In the rows, 128 means zero.
Turns in one plane each, and the order they were made in; the first pair answered:
turn z473:
[133 124 137 122 147 123 151 115 128 129 131 146 125 137 127 134 121 139
 150 104 117 110 119 134 141 130 125 144 142 123 135 136 142 121 121 132
 144  96] => [131 120 127 115 145 128 145 113 129 124 121 141 126 141 128 131 124 136
 158 116 108 123 132 141 144 114 112 136 139 139 143 133 140 110 115 136
 149 111]
[133 143  99 101 121  91 144 103 149 126 133 107 134 141 109 141 118 113
  93 134 142  98 109 108 125 128 140 123 136 123 130 114 103  79 119  99
 133 136] => [131 142  85  96 109  91 141 101 149 118 134  99 139 142 113 135 121 113
 105 136 130 103 126 119 127 113 138 124 136 131 133 106 100  85 109 107
 148 138]
[131  39 144 145 139 127 168 116 132  97  76  95 134 127 134 133 105 133
 147 147 116 130 164 101 112  80 117 162 101 166 185 118 112  60 130 118
 196 164] => [134  88 176 170 124 145 148 133 136  77  84 115 112 127 141 161  92 151
 150 147 168 113 149  87 102 118 109 131  70 157 191 112  84  71 148 136
 160 173]
[ 95 162 144 133 108 159 136 113 191 130 117  94  98 125 106  92  61 107
 154  93  25 127 110 121 117  81 198 142 155 101  37 154  93 106  63  94
 139 162] => [ 92 178 162 155  92 173 109 130 205 116 116  98  84 125 115  96  57 105
 169 105  52 121 114 110 117  85 190 128 138 109  55 150  67 111  68 107
 127 168]
turn z940:
[ 96  62 112 141 129 112 153 136  53 180 124 138 120 177 130 153 146 146
 116 165 122 104 192 119 119 172 134 156 140 150 116  99 138 160 190 187
 103  69] => [ 55  76 131 162  97 144 110 130 112 145 105 104 115 192 119 106 129 133
 152 185  65 133 215 117 116 135 145 181 153 181 111 108 110 151 155 177
 132  88]
[ 83 106 149 121  95 159 110 105 166  46 115  89 131 114 154  61 111 191
 181 174 102 180 114 113 101  78 141 161 134 117 145 162  78 111  53 135
 149 170] => [168  76  91  50 154  88 190  92  64 120 133 133 139  97 168 151 125 194
 105 152 197 117  62 115  98 156 132 136 106  62 151 141 139 115 104 137
 125 117]
[177 125 124 144 145 141 106 149 118  80 144 142 107 143 131 159 120 146
  96  90 150 133 100 120 145 167 103  60 132  93  78 125 141 166 144 120
  84 118] => [160 111 126 152 136 171  75 128 154  33 128 110 112 153 118 116 115 126
 124 103  79 151 130 111 144 124 118  98 138 125  87 155 123 141 107 100
 125 153]
turn z858:
[159 145 160 131 113 152 126 109 136  56  97  53 120 142 145 123 100 127
 141 181 168  97 117  88 175 136 108 122  76 137 173 127 104  72 127 134
 175 195] => [142 142 123  81 144 120 158 120 110 203 143 123 172 112 140 105 109 127
 101  86  69 148  89 132 183 125 159 145 187  75  80 152 170 119 100  81
 138 144]
[129 105 141 128 117 158 152 121 119  94 142 120 123  84 127 112 139 142
 153 177 170 116 159 107 177 155  81 109 110 152 156  98 127 107 124 167
 130 131] => [154  98 115  79 149 155 154 123 106 139 169 100 136  87 117  98  98 127
 131 135 133 118  99 116 148 136 145 132 144 110 111 144 140  81  84 125
 153 153]
[153 125 127 118 124 127 157 103 128 115 134 162 128 141 161 122 176 139
 156 152 139 132 163 154 167 101 115 123 155 161 106  89 169 167 154 195
 170 106] => [190 121 118  93 137 125 156  94 128  89 137 113 110 154 150 118 131 112
 149 151 146 107 116 137 132  92 146 124 134 147 123 124 160 124 137 185
 208 145]

(2 to 3 turns a pair)
[170 121 150 168 123 160 100 131 157  99 105  79 107 177 117 106  87 131
 163 152 103 156 164 119 106 131 119 136 113 144 137 136 120 114 104 136
 130 164] => [153 156 164 175 124 163  97 150 156 135 122 112 110 159 127 104  87 149
 154 127  99 158 157 115 105 149 134 121 141 123  99 137 122 140  97 131
  92 144]	z858 then z473 then z473
[104  97 130 128 127 151 116  98 184  15  90  62 113 157 122  83 126  86
 166 167  99 116 173 119 109  82 133 160  78 177 196 145 112 110  84 121
 238 146] => [ 60 177 196 204  84 177  67 140 212  32  91 120  97 141 150  96 128 137
 185 178 132 137 187 121 129 108 114 114  82 179 174 107  66 148  99 145
 127 128]	z940 then z940
[119 106 130 118 118 115 156 120 109 154 124 167 125 131 157 144 150 143
 111 140 153 128 157 135 125 151  95 116 132 116 143 108 149 157 165 154
  97  82] => [104 103 133 119 117 132 131 113 152 135 133 131 133 137 135  89 132 121
 141 135  62 163 160 137 127  94 128 157 167 128 127 150 144 127 104 117
 138 110]	z940 then z858 then z858
[115 147 171 148  93 161  83 130 167  80 136  76  97 133 110 102  76 127
 152 119 109 123 103  98 103  95 145 144 107 117 113 149  78  79 112 108
 116 187] => [117 114 120 103 131  84 163 124  84 198 134 182 139 102 140 156 129 164
  82  85 147 132 120 149 137 144 111 128 136  90 104  89 156 160 182 117
  47  84]	z940 then z858
[134 170 168 161 140 140 105 135 141 136 133 135 101 128 144 140 130 159
 100 141 189 116 114 148 127 174 130  87 108 135 164 131 116 111 164 143
 113  94] => [124 154 152 149 145 122 105 137 133 178 143 157 115 122 148 138 139 158
  97 110 172 137 112 163 129 180 140 102 135 116 144 125 131 130 149 130
  93  77]	z858 then z858
[ 91 127 113 154 140 126 120 105 142 158 106 163 140 133 154 115 177 145
 124 166  66 157 184 160 164 111 101 118 147 184 141  97  97 154 115 148
 137 124] => [149  91  80 108 158 128 147 105 113 118 107 115 128 154 154 130 159 111
  96 172 106 107 151 131 139 117 112 123  98 180 180 122 110 103 121 154
 192 149]	z940 then z858
[119 138 144 116 118 122 110 108 154 110 140 108 110 124 121 114 127 119
 153 138  99 168 146 122 133 108 149 138 152 123 138 146 138 133 113 114
 154 128] => [153 135 128  92 145 100 131 114 119 137 156 122 103 119 118 134 115 121
 113 120 128 143  97 112 123 132 168 136 142  93 124 152 158 130 124 116
 133 122]	z473 then z858 then z940
[ 86  86 121 144 137  86 145  98 129 149  79  86 137 158 142 129 138 106
 157 155  83 170 168 151 155 111  77 151 172 206 160  62 123 151 119  94
 163 127] => [101  95 101 126 152  84 151  95 133 173  95  83 147 154 143 111 129  98
 141 127  65 171 142 156 148 103 114 167 201 181 131  97 139 144  99  81
 168 134]	z858 then z858
[106  93 118 157  78 135 113 106 165  90  95  93 129 147 129 105 149 144
 176 190 109 162 231 140 145  86 112 146 115 163 173 113 114 137 127 145
 149 128] => [ 84  89 101 130 102 121 117 109 163 164 121 138 149 130 121  84 150 146
 154 139  67 195 212 160 152  79 141 159 176 129 117 114 142 162 115 119
 122 101]	z858 then z858
[139 105 132 172 104 110  97 124  90  66  95  97 106 103 126 160 191  96
  98 215 183  72 164 118 114 170 104 123  71 137 200 107 149 115 187 193
 185 125] => [157 117 110 107 129 111 104 125  85 148 146  91 119  84  96 106 124  73
  68 116  86  96  62 110  87 128 210 148 161  62  95 201 167  83 105 111
 209 161]	z940 then z858
[ 93 149 113 151  99 138 116 116 179 117 141 125  92 133 131 148 157 139
 152 135  94 144 187 131 151 113 107 133 142 112 162 131 137 134 107  92
 167 106] => [ 99 150  99 133 104 132 128 118 172 127 145 127 105 127 119 139 152 148
 140 104  75 150 163 123 150 112 124 140 172  88 141 149 143 132  90  88
 165 102]	z858 then z858
[ 68 140 154 168 123 144 111 140 150 103 124 144 140 149 165 114 153 133
 161 142 107 150 169 170 151 119 107 129 152 156 138 107  98 160 122 142
 107 105] => [128 122 125 116 169 106 158 143  77 160 159 160 136 136 169 162 136 139
 102 101 159 105 102 157 122 174 129 105 146 105 121 119 132 151 150 129
  81  96]	z858 then z940 then z858
[140 203 160 131 106 153  84 140 132 163 177 127 144 107 151 113  76 130
 171 154 143 117  76 108 121 145 180 138 113 135  68 148 138  94 108 114
  85 179] => [152 174 116  97 134 118 126 136  83 216 181 156 161  89 150 127  99 135
 139 133 139 124  75 112 135 145 178 146 132 112  61 125 195 109 123 113
  81 141]	z473 then z473 then z940
[136  92 113 107 133 109 140 110 133 105 140 104 135 135 129 114 132  97
 127 134 126 126 128 113 143 116 131 129 114 129 157 151 129 106 136 117
 165 129] => [113 105 119 117 129 108 141 114 132 106 124 123 133 132 133 127 157 104
 140 151 127 139 147 123 151 118 116 126 113 136 168 138 125 121 136 130
 156 124]	z858 then z858
[107 131 157 168 121 128  85 138 155  59 109 109 104 132 121  99 127 116
 164 168 121 115 146 129 146 112 147 142 151 137 160 125 126 104 155 130
 126 154] => [144 120 124 118 158  92 115 140  98 154 149 159 117 109 129 120 115 117
 107 109 150 101  90 136 135 155 186 134 175  87 113 132 164 115 166 100
 103 143]	z858 then z940
[ 89 146 144 102  90 150  67 126 182  61  86  67 166 132 117  82 120 108
 149 110  54 180 160 142 107  39 153 138 119 164  84 169 133  72  94  98
 182 159] => [107 228 188 155  81 162  53 184 140  89  89 129 118 122 142 168 105 166
 131 116 213 123 118 128 100 130 124  56  75 124  83 112  98 101 160 131
  57 136]	z473 then z940 then z940
[ 94 131 143 166 110 138  94 172 123  97  91 144  94 146 160 159 156 162
 156 170 215 118 153 114 133 171  66  89  64 173 160  52 112 115 151 158
  74  96] => [139  84  96 112 145 101 140 167  79 110 112 131 116 135 163 178 153 139
 120 161 220  81 126 114 144 179  89  96  53 155 178  69 143 103 165 152
 107  88]	z940 then z940
[146 109 139 138 149 134 121  83 114  69 121  78  77 158 150 131 173 127
 133  84 178 105 113 144  68 147 131 118  73 149 173 169 139  88 135 128
 137 176] => [ 96 118 143 174 139 119 128  91 116  91 105 122  82 138 157 125 213 155
 147  93 173 137 163 183 102 147  99 110  88 166 170 113 156 139 164 153
  96 128]	z858 then z858
[150 110 120  95 122  79 139 163  82 141 126 148  84  84 129 175 100 107
 149  91 211  65  88 157 169 154 133 146 132 112 138 121 131 139 197 168
  89  93] => [123  60 103  78 116  87 135 135 132 120 110 102 105  98 118 108 111  70
 177  93 103 109 126 165 184  82 155 202 165 139 144 154 145 111 135 144
 171 102]	z473 then z940 then z940
[133 142 156 144 138 121 106 139 124 149 143 141 110 114 128 131 120 139
 138 124 133 132 123 104 135 123 158 111 142 108 111 113 130 125 122 121
  73 141] => [137 138 154 140 139 128  96 142 128 134 137 139 106 110 127 124 112 127
 136 119 140 119 107 107 122 114 165 122 132 108 119 119 120 116 117 127
  93 149]	z858 then z858
[146 146 117 116 142 135 123 110 113 126 143 107 132 112 119 158  95 138
 139 100 172  76  90  98  99 154 138 116 133  82 106 134 102 107 135 145
  96 137] => [154 131 103 106 149 140 118 112 125 118 147 100 124 115 123 141  94 123
 138 105 150  86  93  88  95 133 139 129 135  92 110 156 113  95 123 124
 134 144]	z940 then z940
[ 91  96 115  97 141  79 160 137  70 212 156 167 114  77 144 167 123 125
  89  82 126 131 106 158 178 193 168 155 124 123 174 167 159 150 182 104
 165  86] => [ 50  78 130 130 111  99 144 124 116 143 123 150 117  84 147 139 166 123
 139 134  94 156 177 170 194 166 128 164  90 183 225 144 142 148 186 129
 197  89]	z940 then z940 then z858
[ 97 143 139 149 135 118 150 129 118 121 109 139 142 121 159 119 185 116
 139 135 134 134 187 113 146 125 118 109 117 141 146  98 134 153 125 145
 104 110] => [ 91 139 126 140 128 124 152 131 129 105 107 120 149 136 146 114 186 105
 146 140 117 136 188 116 153 109 121 120 115 146 140 107 123 147 111 135
 122 118]	z940 then z940 then z940
[155  96 112  77 159 106 119 100 133  98 139  95 168 123 126 103 106 108
 105 139  43 126 104 130 103  92 144 129 130 126 131 186 132  79  82 108
 200 178] => [169 122 130 115 146  91 135 122  82  89 121 153 154 119 148 191 144 146
  96 178 179  90 131 128 119 167  75  70  69 144 180 106 136 128 179 168
 117 128]	z858 then z858 then z940
[147 172 159 140 115 124 132 144  97 127 123 157  99 129 127 179 135 144
 124 174 235  67 106 109 127 186  91  62  90 130 159  90  89 146 184 154
  67 120] => [185  81  75  58 168  74 192  90  69 133 131 106 131 142 114 163 155  95
  89 154 160  58 100 102 123 150 116 109  99 131 168 128 160 106 157 123
 177 116]	z940 then z940 then z473
[134 168 147 163 118 136 115 153 133 132 128 156 102 120 149 163 137 141
 122 142 211 100 139 120 125 154 104  97  95 139 142 105 100 137 155 164
  68 131] => [133  85 100 126 128 111 158 116 111 111 104 135 119 134 143 156 175 119
 117 162 172 106 177 140 146 130  76 115  94 167 190 100 153 135 159 162
 142 107]	z473 then z473 then z858
[135 186 160 133  79 139 111 193 102 142 101 151 119 152 141  67 105 154
 144 133 155  75 109 127  75 123 113 101 124 115 133 161 104 111 180 230
 114 154] => [142 122 111  63 116 103 150 160  83 187 118 142 146 137 140  43 124 134
 119  95  92 103 106 152  78  96 140 147 165 108 112 175 165 105 149 198
 165 128]	z473 then z473
[151 110  90 101 171 134 134 123 123 105 134  89 150 123 123  98  96  91
 107 127  85 118 121 114 119  96 169 146 125 117 129 144 128  96 138 111
 172 140] => [128 147 125 153 141 169  96 139 171 100 119 101 144 129 120  77  88 107
 146 137  76 142 137 120 124  86 159 140 135 131 113 149  97 115 138 115
 145 141]	z940 then z940
[138 108 121 134 115 121 123 109 141  79 102  94 118 132 123 112 135 122
 141 168 129 126 140 128 136 118 112 129  97 157 162 123 129 112 121 137
 163 137] => [125  94 100 116 134 103 141 105 129 129 113 137 139 115 136 119 155 136
 126 150 106 140 166 153 151 124  96 129 122 140 151 109 155 148 130 141
 143 101]	z858 then z858 then z940
[ 29  78 122 111 109 127 144 121 136 137 107 158 117 109  98 102 176 153
 136 138  91 183 166 134 152 133 118 149 194 139 153  84 160 160 153 143
 145 110] => [ 94  59  86  55 152 113 159 109 107 141 129 113 125 114  94 111 136 130
 102 101  93 151  91 112 125 137 164 164 190 117 142 135 170 111 134 114
 195 147]	z940 then z858 then z858
[155 177 183 131 117 120  92 150 156 199 112 131 121 125 156 133  67 126
 127 155 142 136  99 117 136 172 125 110  92 116 104 115  71 149 151 148
  85 130] => [114 167 193 140  94 120  92 131 190 184  97 117 130 128 145  99  93 135
 163 175  96 164 152 128 151 143 108 123 106 149 109 115  63 159 134 153
 111 125]	z473 then z940 then z858
[110  85  85  83 127 103 145 131 106 160 132 121 139 128 121 109 130 117
 127 120  95 127 144 143 146 119 132 161 134 122 133 117 154 159 125 119
 141 114] => [106 104 104  97 123 103 145 137 102 182 140 147 142 127 131 133 140 132
 122 113 126 120 137 153 144 137 117 148 128 119 122 103 152 171 138 119
 102  97]	z940 then z940 then z940
[115 152 105  84 171  99 125 114 119 164 149 185 144  81 114 125 143 147
 102  88 134 116 159 172 163 175 136 114 151 119 111 102 149 156 151 133
  95  80] => [103 154 121  93 164 138  86 100 184  98 144 109 143 102  93  75  98 125
 138 104  83 129 161 144 141 112 169 142 154 144 108 157 108 109  93 106
 154 142]	z940 then z858 then z858
[131 158 150 148 120 129 140 144 120 161 130 161 131 113 137 160 127 151
 115 148 201 123 139 140 131 157 103  82 123 109 110  99 116 151 157 142
  67 114] => [128 101 105  90 138 108 168 118 118 190 135 142 153  99 125 117 133 122
 104  99  94 159 130 141 134 115 145 125 168  93  77 140 158 141 111 103
 118 124]	z858 then z858 then z473
[142 128 181 113 119 141 132  94 148  75 103  92 140 149 117 106 135 159
 146  91 117 139 171 144  96 160 139  99  66 172 144 151 108 156 101 138
 186 174] => [152 128 171  94 123 138 134  96 137  93 112  91 149 144 117  96 125 157
 137  73  95 128 158 147  90 152 155 116  85 155 132 169 118 146  95 118
 191 183]	z858 then z858 then z858
[121 108 106  75  86  87 133 105 104 183  93 137 152 164 130  97 173 134
 112  98  75  99 137 132 189 136 113 168 151 154  94 165 160 107 114 107
 149 100] => [149 106 111  82  81 102 117 102 121 135  89  97 136 178 124 100 144 112
 111 110  89  64 113 105 162 122 117 170 116 153 120 199 139  69 102 114
 186 137]	z858 then z858
[148  94  97  94 157 105 169 105  93 164 116 159 152 115 119 149 156 131
  92 119 131 120 140 137 149 133 124 135 120 129 122 123 159 142 149 142
 147  94] => [116 154 134 127 138 144 121 123 143 164 133 149 132 114 113 105 121 144
 126  88  76 159 124 134 129 103 172 138 160 118  70 166 117 124  98 120
 128 118]	z940 then z858 then z858
[164 150 113  87 171 115 142 134 101 155 153 108 109 126 127 161 102 136
 104  90 161 108 103 118 126 149 131 123 153 105  96 146 129 119 149 114
 113 114] => [140 127 102  95 169  89 158 140 113 161 133 141 130 128 137 160 153 137
 124  97 138 126 157 152 148 148 101 131 160 122 110 124 143 155 167 128
 118  80]	z858 then z473
[150 152 142 139 111 127 116 134 119 112 112 133 109 123 108 157 138 126
 144 121 171 113 126 132 115 145 111 103 108 152 139 119 122 117 144 148
 104 135] => [130 126 113 112 117 135 134 119 125 155 123 133 137 117 110 128 137 112
 140  76  91 145 122 147 125 110 150 123 153 141 108 138 150 118 108 108
 131 127]	z940 then z858
